First come named moves, each a turn or a mirror, each shown by rows before and after it. For each pair of rows after them, which moves, in which order, take the first row to the second? The first pair is done for you.
move lub:
[ -9.7  -1.5 -16.4  32.9  -5.0  38.2 -11.2  18.6 -21.2  33.3  -4.7 -14.2
  -7.2   9.2 -32.5  -1.6 -10.9  -2.1   9.1 -28.8  27.3] -> [ -5.0 -48.2 -32.9  10.8   0.8  16.6  -5.5  24.9   5.3  -2.1 -19.8 -15.6
  -3.1 -23.1 -24.6  -9.6 -16.6 -28.4  11.2  16.2 -17.5]
[-35.6  28.3   1.7  -3.7   6.0   3.9  -3.5  10.2 -11.1  10.4 -31.7  27.6
  16.3  25.5 -22.6 -12.0  21.5  -6.9  -3.3  25.4   1.0] -> [-33.5  16.3  -4.1 -10.4   9.1  -2.8  -2.8  12.4  -6.3   2.9 -35.9  28.6
  16.7  16.7 -21.0 -14.8  18.8 -13.4  -0.4  37.4  -9.9]
[ 56.2 -21.1 -11.9   2.8 -17.2  44.6 -13.9  -1.2  26.4 -27.9  22.8 -52.3
 -10.1 -37.2  11.0  54.5   3.0 -33.2  19.5  27.3 -29.3] -> [ 50.1  24.0   5.2  28.5 -23.2  67.3 -19.2  -8.0   1.7   7.2  36.4 -51.6
 -13.3  -4.4   2.8  63.2  11.1  -7.1  15.2 -17.8  14.6]
move kozum:
[ 12.9  -2.9  23.6  30.4 -36.4   8.9  -3.2 -19.9   7.1 -16.7   7.3   9.9
 -29.2   5.0  30.8  20.7   8.5 -12.4  -2.3 -18.3 -31.3] -> [  9.8  -9.3  19.1  22.2 -33.0  -0.5   0.8 -19.7   8.4 -26.3   7.4  14.4
 -30.9   1.7  35.6  11.4   9.4 -12.3  -3.1 -11.6 -41.2]
[ -5.4 -15.8   8.4  -7.6  -4.0   8.4 -13.2 -13.7  16.2  -4.9 -26.5  -0.8
   6.8  -1.3  -4.9 -14.6  15.4 -35.0   5.5  48.1 -22.0] -> [  1.8  -0.5  14.7   9.0 -12.4  30.7 -21.7 -17.2  15.0  14.7 -25.4 -10.1
   8.3   7.1 -14.4   0.3  14.7 -34.6   2.7  34.1  -1.1]
[ 15.2   3.2  35.6  18.2 -27.5   4.2  -3.4 -39.4  13.2  -5.3 -23.3  -0.9
 -24.7   1.2  22.9  26.7  18.6  -1.7  -3.9   4.1 -54.8] -> [ 15.4   0.7  33.7  16.7 -28.1   0.8  -1.8 -40.3  14.2  -6.6 -24.4  -0.3
 -24.8   0.9  24.0  26.1  19.0  -1.3  -4.4   4.4 -57.1]
move mis:
[ 34.6  -2.9   5.3  20.6 -25.0  44.8 -15.1  -2.2  13.6  14.0  10.9 -24.3
   4.4  -1.2 -13.7  36.2  -7.5 -15.2   0.7 -11.9  18.5] -> [-21.8 -14.8 -19.8 -33.8  27.4 -22.5  24.1  35.3 -14.6  -7.4  17.2  12.3
   7.1  -4.5  -8.2 -11.3 -13.5  27.2  -0.9 -10.6  24.9]
[ -4.6  17.8   0.7  16.6  -0.3  25.3   3.6   9.6 -14.2  20.6  12.2   0.5
   2.7  15.0 -12.4   5.9  -3.7  14.8  -2.6 -28.3  35.9] -> [-11.6  19.8  -3.4  10.2   4.0  14.3   8.9  12.4 -19.3  16.8  12.1   5.3
   0.7  15.6  -8.9  -1.9  -3.2  23.6  -1.8 -29.0  34.7]
[-15.3  -9.7  -1.3 -37.8  29.4   4.3  -1.2  13.6  10.3  -3.4 -35.2  -6.0
   4.4  -5.7 -20.4  -8.1  14.3 -24.2   3.3  58.8  -7.0] -> [ -9.0  22.1  21.4 -25.3   3.3  -7.4  -0.4 -21.8  -6.3 -15.7 -27.9  13.0
  -6.7  20.6  11.6 -20.6  34.1 -17.9  10.5  44.5 -31.6]
Then:
Between the rows of a pair lie two moves.
[ 12.5 -35.6 -35.0  -7.2   9.1   2.3  -2.5  29.4  25.7  19.7  14.5 -19.7
  11.6  -5.7 -13.6   1.9 -25.3 -10.0   8.1   5.0  15.2] -> [  9.7  23.4  -4.5  14.3 -18.9  -0.3  -2.5 -11.7  -8.6  24.7  31.8   2.9
  -4.2  39.1  19.2  -9.4  -0.8  13.6  12.6 -32.8  12.4]	mis kozum
[-18.0  -4.4  -4.4 -29.9  26.5  11.1   2.6  15.9  -9.2   9.2  -8.9   1.5
  15.7   4.0 -24.2   3.9  10.8  -3.7  -8.5  -1.7  23.1] -> [-11.8  18.0  15.8 -21.8   2.9  -5.5   4.9 -16.8 -22.1  -8.5  -3.3  20.1
   1.2  23.9   9.4 -10.9  26.4  -2.8  -3.1  -8.5  -7.2]	mis kozum
[-34.7  -6.8   3.0   8.3  24.5  23.4 -36.0  39.5 -25.1 -18.4  -3.5 -13.0
  -1.7  40.5   6.0 -24.7   6.9 -14.4   8.6   6.9  30.6] -> [-25.2 -11.9   2.9  13.8  19.3  33.0 -40.4  38.4 -17.6 -15.4  -5.7 -20.0
   1.2  33.7   1.6 -14.5   4.9 -21.9   7.2  11.2  30.1]	lub kozum
[-29.8  10.3   4.8 -23.4  25.6 -10.9 -14.3 -14.9 -24.9  -1.5 -18.6  12.2
   1.8   9.2  -3.5 -35.3  17.6  -1.2  -3.3  33.5  -8.8] -> [-24.4  -6.6  -4.9 -22.0  33.2   4.7 -18.9   1.8 -11.4  10.6 -23.5  -2.6
   9.9  -5.3 -24.6 -20.3   5.3 -11.0  -7.3  41.0   6.5]	mis mis
[-11.6  50.2  43.6  24.1  13.5  47.1  -5.2 -24.3  -0.3  48.0 -32.9  23.2
   2.8  32.7  -7.7  59.1  43.4 -38.4   2.2 -21.8  58.0] -> [-36.1  65.6  46.2   6.3  20.5   6.5  14.8 -33.6 -26.7  27.3 -22.7  52.6
  -6.9  53.2  18.2  25.9  53.9 -13.1   6.9 -31.3  43.0]	mis mis
[ 28.4 -22.1  21.5  26.2 -35.2   3.2   0.5   4.0   4.7   2.7  30.4 -12.3
 -33.4 -10.0  -3.8  30.9   3.8  -6.8   9.6 -33.7  -8.1] -> [ 14.0  -7.5  23.1  21.9 -29.5  -9.8   8.1   4.1 -14.7   4.5  37.7   1.5
 -37.7   4.5   5.7  19.1   6.6   8.9  11.3 -49.1  -0.2]	kozum lub
[  5.8 -13.4  -9.8  12.2 -18.5 -15.7  16.9   1.6 -25.6 -21.0  24.6  -1.3
 -15.2 -30.4  15.9  15.3 -12.7  10.6  -2.1 -28.4 -19.5] -> [  5.2 -14.3 -14.7  13.6 -11.3  -2.0  12.3  15.8 -21.1  -6.4  25.2  -9.8
 -11.9 -35.9  -4.0  25.5 -19.6  12.6  -7.5 -30.9   5.6]	kozum mis
[ -3.1   2.9  -7.6   3.0  11.6  35.4 -25.0  24.1   0.7  27.8  -1.8 -21.5
  15.3   1.0 -36.5   9.5  -5.3  -1.9  -3.3  -6.7  31.2] -> [ 10.3  26.7  16.0  22.7 -18.8  38.2 -31.2 -11.7  -7.9  23.1   2.0 -15.6
   3.3  21.6  -9.2   7.8  10.1  -3.9   2.1 -17.4   9.3]	mis mis
[-32.0  25.2   6.9 -18.6  11.0 -11.2  -4.6  -6.3 -12.1   6.7  -9.4  24.9
  -2.3  23.8  -1.4 -28.2  19.1  21.2   0.4  -4.0  10.3] -> [-32.6   3.8  -8.3 -23.2  28.9   3.2  -7.2  18.1   3.1  16.7 -14.8   9.6
   8.0   4.1 -28.6 -13.7   6.3  14.1  -5.7   7.2  29.8]	mis mis
[ -1.7  39.4  20.6  16.6 -15.9  31.8 -26.5 -33.5 -14.1  11.6 -22.6  -2.3
  -2.1  39.6  -7.8  -5.8  32.4 -12.9   0.6  26.8  -4.3] -> [  4.4 -10.3  -1.5  -2.4  -2.6  27.3 -26.1  -9.6  13.5  -2.6 -35.6 -16.5
   9.9   2.9 -24.0  -0.7  14.4 -35.8  -1.6  62.3 -19.7]	kozum mis
[ 26.8  -9.8   0.4  14.2 -23.0  17.0  -7.5  -5.5  24.4   2.3   5.8  -7.1
  -9.6 -25.8  16.1  27.0   7.2 -20.6  -1.7  -3.2 -22.7] -> [ 18.2  18.4   9.4  22.1 -21.3  23.0  -7.4 -11.0   6.8  18.9  14.0  -3.5
 -14.3  -3.1  15.5  27.5  12.0  -1.3  -4.2 -29.4   2.1]	kozum lub
[-28.0  28.1  12.6  -8.4 -11.5  28.6 -36.4 -40.5  -7.2  11.0 -36.2   2.8
  13.1   8.1 -13.7 -16.0  35.0 -32.2  -0.8  19.2 -29.2] -> [-45.4  19.9  -3.8 -19.3  16.1  34.7 -32.0  -7.8 -12.4  31.8 -34.8  -2.8
  21.5   0.2 -44.2 -12.1  20.2 -14.9  -7.2  11.5   9.5]	mis lub
[ 15.2  -9.3 -15.6 -14.0  -2.3   7.8  -1.0 -12.1  10.1  -8.6 -36.9  11.2
  10.2 -12.7 -18.8   7.7  -0.5 -17.3  -4.2  14.6 -26.9] -> [ 17.9  -2.0  -9.0 -11.5 -11.2   5.8  -1.2 -23.4   6.8 -13.2 -34.5  16.5
   6.5  -4.5  -8.4   5.1   5.2 -14.6  -2.1  10.6 -34.8]	mis mis
[ 10.6   4.1 -11.5  13.4  10.3  22.4  -1.3  31.9   1.8  33.8  22.1 -17.5
   4.8 -10.3  -7.5  16.1 -25.1  24.7  -3.7 -40.7  36.2] -> [ 29.3  15.6  12.6  18.8 -32.6  -4.0  -0.8 -20.9  -1.8  -9.2  22.9   3.2
 -14.5   0.8  47.4  -2.6  -2.0   8.9   9.1 -25.7 -40.2]	kozum mis
[ 22.8  -8.1  -1.9   0.2 -18.0 -16.3   6.0  -2.6   7.5   5.8   8.9 -14.6
  -8.6  -1.5  12.9   7.1  -4.3 -27.4   0.3   3.6 -15.4] -> [ 23.6   5.6   3.7   8.7 -20.2  -5.7   2.3  -7.1   2.9  15.9  12.4 -19.0
  -8.9   6.6   8.1  13.6  -3.5 -25.8   0.1  -8.6  -2.6]	kozum lub
[-21.5  30.5   7.9   9.5   9.3  29.5 -18.7 -15.6 -16.8  31.6 -17.6   4.4
   8.1  23.6 -17.3  -3.1   8.0  -4.3  -3.7   2.7  27.9] -> [-27.1 -15.6 -15.5 -23.6  27.1  -3.0  -5.7   3.3   0.7   0.7 -28.7   8.0
  16.4  -8.5 -14.7 -18.5  -2.9 -18.3  -3.1  43.0  -4.9]	mis lub
[-47.2  35.8  -9.8 -15.9 -23.5 -43.4   9.6 -10.8 -30.8 -19.9   0.4  48.2
   4.7  12.5  -5.6 -26.4  20.3  29.0  27.2  -9.6  -4.2] -> [-26.4  57.7   3.2  19.0 -41.0   6.8 -12.0 -19.2 -24.8  16.9   1.8  24.0
   7.2  25.0 -29.7   6.5  20.2  20.4  23.3 -29.5  32.3]	lub kozum
[ 16.0  -6.6   4.4  10.0 -40.2 -64.4  17.2 -21.7 -13.7 -24.4  42.3  26.3
 -21.4  28.5  51.9   3.7  14.6  29.1   8.6 -55.1 -35.5] -> [ 58.0 -59.8 -18.4  29.0 -39.2   6.7 -14.3  13.1  45.2   7.3  18.5 -36.9
   5.2 -20.8 -10.7  65.8 -13.4 -20.0   1.6 -23.4  -6.1]	lub mis
[-17.1 -21.5 -13.8 -17.4  63.4 -15.8   9.1   9.2  -4.3   5.9  10.7  -0.1
 -22.0  -5.2 -15.9  40.6   9.6  12.2  14.2   3.3   9.1] -> [ -3.0  16.6  13.5   8.1  27.1  -7.8  -0.4 -32.3 -18.4   4.5  17.3   9.8
 -36.6  27.4  11.7  38.5  28.1  14.3  19.7 -16.4  -8.5]	lub mis
[-32.6  40.5  16.6  17.6   9.0  29.1 -13.3   5.2 -27.5  21.6  -6.7   9.3
  14.4  33.8 -36.8 -18.3  -0.6  -2.1   5.6   2.0  49.4] -> [-24.7 -22.8  -6.7 -18.4  17.6  -6.4  -4.8  16.1   3.7 -28.5 -23.9  12.3
  19.5  -9.7 -23.4 -34.0  -9.9 -34.4   8.8  61.0 -13.9]	mis lub
[ 39.0  11.2  12.8   4.1 -24.1 -37.3  -1.7  -2.9   9.6  -2.9  14.6 -20.9
 -18.5 -21.7  14.1 -15.9  -6.7  27.3   2.5 -27.4  -8.0] -> [ 40.0   3.7  11.3   3.7 -23.3 -38.1  -2.4  -1.0  13.3  -5.5  11.2 -24.0
 -18.2 -27.2  14.0 -12.5  -7.9  23.1   2.1 -20.8 -13.0]	kozum lub
[ -2.0  23.7  22.8  18.0  -3.7  49.2 -23.6 -30.0  11.7  28.8 -30.0 -10.8
  14.4  20.2 -21.0  -2.6  16.5 -31.2   5.3  15.1   7.4] -> [-24.9  47.6  24.9   7.0   8.3  23.9  -8.2 -29.1 -16.7  27.5 -18.5  12.4
   7.5  41.5  -5.9 -24.9  24.2   0.0   4.6  -6.1  15.3]	kozum lub
[ 28.7  -7.6  -0.6  12.6  -8.5   9.8   4.5  -1.3   4.5   3.6  12.7 -15.2
  -2.0 -16.4   7.4   9.4 -15.4  -1.1  -5.3  -7.9  -0.7] -> [ 24.2   2.1   5.8  12.2 -13.4  -2.7   8.1 -13.4  -5.0  -5.8  16.0  -5.7
  -7.4  -7.3  21.8  -0.2  -8.7   4.2  -2.7 -14.3 -10.2]	mis mis
[  0.2   1.7   9.0 -17.8  25.9 -15.7   3.1   9.7 -17.7  -1.7  18.7  -0.9
  -8.7   3.4  -3.3   6.3 -12.3  26.2   2.2 -28.3  23.1] -> [ 26.9 -23.6   9.8 -15.0   3.9 -16.7  -6.9  -7.8   7.8 -26.8   6.6 -10.3
  -9.9 -17.7  11.0  13.8 -11.7  -8.5   7.7   4.6 -24.0]	mis lub
[-19.6  11.3   3.9  -1.2  11.1  16.0  -7.3   8.8 -16.5  24.3 -14.7 -18.5
  12.7  14.3 -22.2  -7.5   1.2   0.6 -14.6   1.3  27.5] -> [ -7.8  -3.8  -1.6  -1.6   7.8  18.5 -10.8  10.4  -3.7  16.8 -24.1 -28.0
  14.0   2.1 -27.6  -1.2  -3.2 -16.8 -11.8  16.5  14.1]	lub kozum
[  9.8 -66.2 -39.7  -1.5 -15.5  -5.3   1.4  42.5   6.9   8.6   9.5   1.1
  17.6 -46.3  12.2  19.6  -1.6   5.4  -5.4  32.3 -11.9] -> [ -2.6   8.3  -2.5  20.7 -42.6 -15.8   6.1  -3.6 -42.4  17.0  31.8  33.7
  -4.8  13.6  53.2  -2.7  26.6  43.3   1.5 -21.1  -9.5]	mis lub
[-63.1   1.9 -20.5 -46.2  20.5 -18.7  24.5   9.5  34.7 -24.1  39.7  -1.0
   0.5  -7.6  26.0  12.1 -27.2  17.3  -9.2 -12.9 -19.0] -> [-20.4  24.0   7.0  -2.6 -32.4  19.2  -2.6 -37.3  48.4 -21.0  36.7 -17.2
  -9.4   3.3  44.5  35.9 -12.4 -12.5  -4.0 -14.8 -41.4]	mis lub
[-15.3 -17.1 -12.2 -23.0  21.2 -31.4  21.3  21.8  -2.2  -9.7   9.5  12.0
   4.4 -11.8   5.5 -15.7  -4.1  22.3   5.2   2.1   3.3] -> [  7.5 -36.1 -14.2 -14.4  13.0 -11.2   8.4  22.5  20.3  -9.6  -2.5  -5.5
   8.6 -28.7  -6.4   4.1  -8.1  -4.4   3.6  21.4  -4.4]	kozum lub
[ 38.4 -85.0 -10.9  10.5 -11.9   4.9  16.7   5.7  28.9 -48.6 -11.4 -27.3
   6.7 -48.3 -17.8  23.7 -10.0 -39.7  13.5  25.1 -33.8] -> [-28.6 -54.5 -20.5 -30.2  37.9 -58.3  55.4  31.2 -28.5 -51.9   9.5  20.9
   2.0 -19.7  -5.5 -31.0  -3.7  27.3  10.4  -9.6  -2.6]	kozum mis
[-18.7 -39.4 -15.5  33.8 -20.9 -21.4  13.9  -6.8 -14.8 -23.2 -21.5 -38.2
 -17.1 -34.5  43.8  12.7  19.5   2.6 -29.4   3.5 -27.6] -> [-24.3 -40.6 -19.2  29.5 -15.9 -25.4  18.8  -0.7 -15.2 -22.9 -19.7 -36.8
 -16.4 -35.7  41.9  10.9  16.4   4.7 -30.0   3.8 -27.4]	mis mis
[-34.8 -31.9 -45.9 -24.6  48.8 -52.3   1.5  54.2   3.5  27.6 -26.8  14.1
   8.5 -22.4 -32.5 -25.0  19.9  28.0   2.0  10.7  46.6] -> [  5.1  52.2  19.9  39.0 -36.3 -25.4 -21.8 -42.6 -21.1  30.2 -12.2  28.0
 -22.7  41.5  24.6 -17.3  62.6  26.0  14.8 -33.3  13.5]	lub mis
[ 58.0   2.8   9.0  25.0 -42.1  -5.5  22.6  -1.9  26.7 -49.0  45.2   2.8
 -23.3  -5.6  39.6   4.1 -19.4  -9.7 -17.4 -12.9 -63.2] -> [ 43.5  15.7  10.4  18.3 -36.6 -19.0  29.9  -2.4  12.7 -48.1  53.4  16.6
 -28.0   6.7  47.6  -7.9 -15.4   8.7 -16.3 -25.4 -58.3]	lub kozum
[-35.8  21.3  13.5  -9.3  12.4  14.4 -18.7 -29.0  -9.5   5.4 -46.2  16.4
  15.4  24.9 -10.9 -42.1  31.5 -23.6   5.7  34.1 -15.2] -> [-26.5  16.7  12.6   1.6  11.8  37.7 -28.2 -20.2   1.1  21.9 -46.9   1.6
  21.5  20.3 -30.0 -22.2  24.5 -29.9   1.6  33.6   4.7]	mis lub
[ -4.3 -17.1  -5.0  -6.2 -11.1 -21.3  11.5  -4.4   4.6 -22.1  -3.5   7.3
  -0.7 -27.4   6.5  -9.8 -12.0 -20.7  10.7   9.7 -38.2] -> [ 15.2   2.6   7.4  25.2 -30.2  19.8  -6.7 -14.3   8.4   7.4  -2.7 -10.2
  -0.7 -19.0  -8.5  18.0  -9.1 -28.1   7.5  -8.0 -14.2]	mis kozum
[ 16.9  18.1   6.5  25.1 -20.9   2.1  -7.6  -1.9  -1.1   0.8  29.3  -3.6
 -19.1  15.3  15.8  15.8  -9.0   8.5   2.7 -29.4   7.0] -> [ 30.3  -2.3   0.8  25.2 -24.8  10.3 -14.6  -2.7  16.6  -4.3  20.3 -15.0
 -14.5  -1.7  10.0  22.7 -15.9 -12.1   2.1 -11.8  -5.7]	lub kozum
[ -3.6 -17.1  -0.9 -14.9   3.8 -25.9  18.4  -5.0   5.2 -33.5   2.5  15.5
  -1.9 -11.3  24.6 -15.2   2.1  -5.1   4.3  15.1 -34.0] -> [ -1.2 -33.9 -11.6 -16.9  14.9 -14.8  14.1  14.8  17.3 -24.1  -3.4   2.0
   6.3 -26.6   5.3  -4.6 -10.6 -12.3   0.4  22.1 -18.4]	mis mis
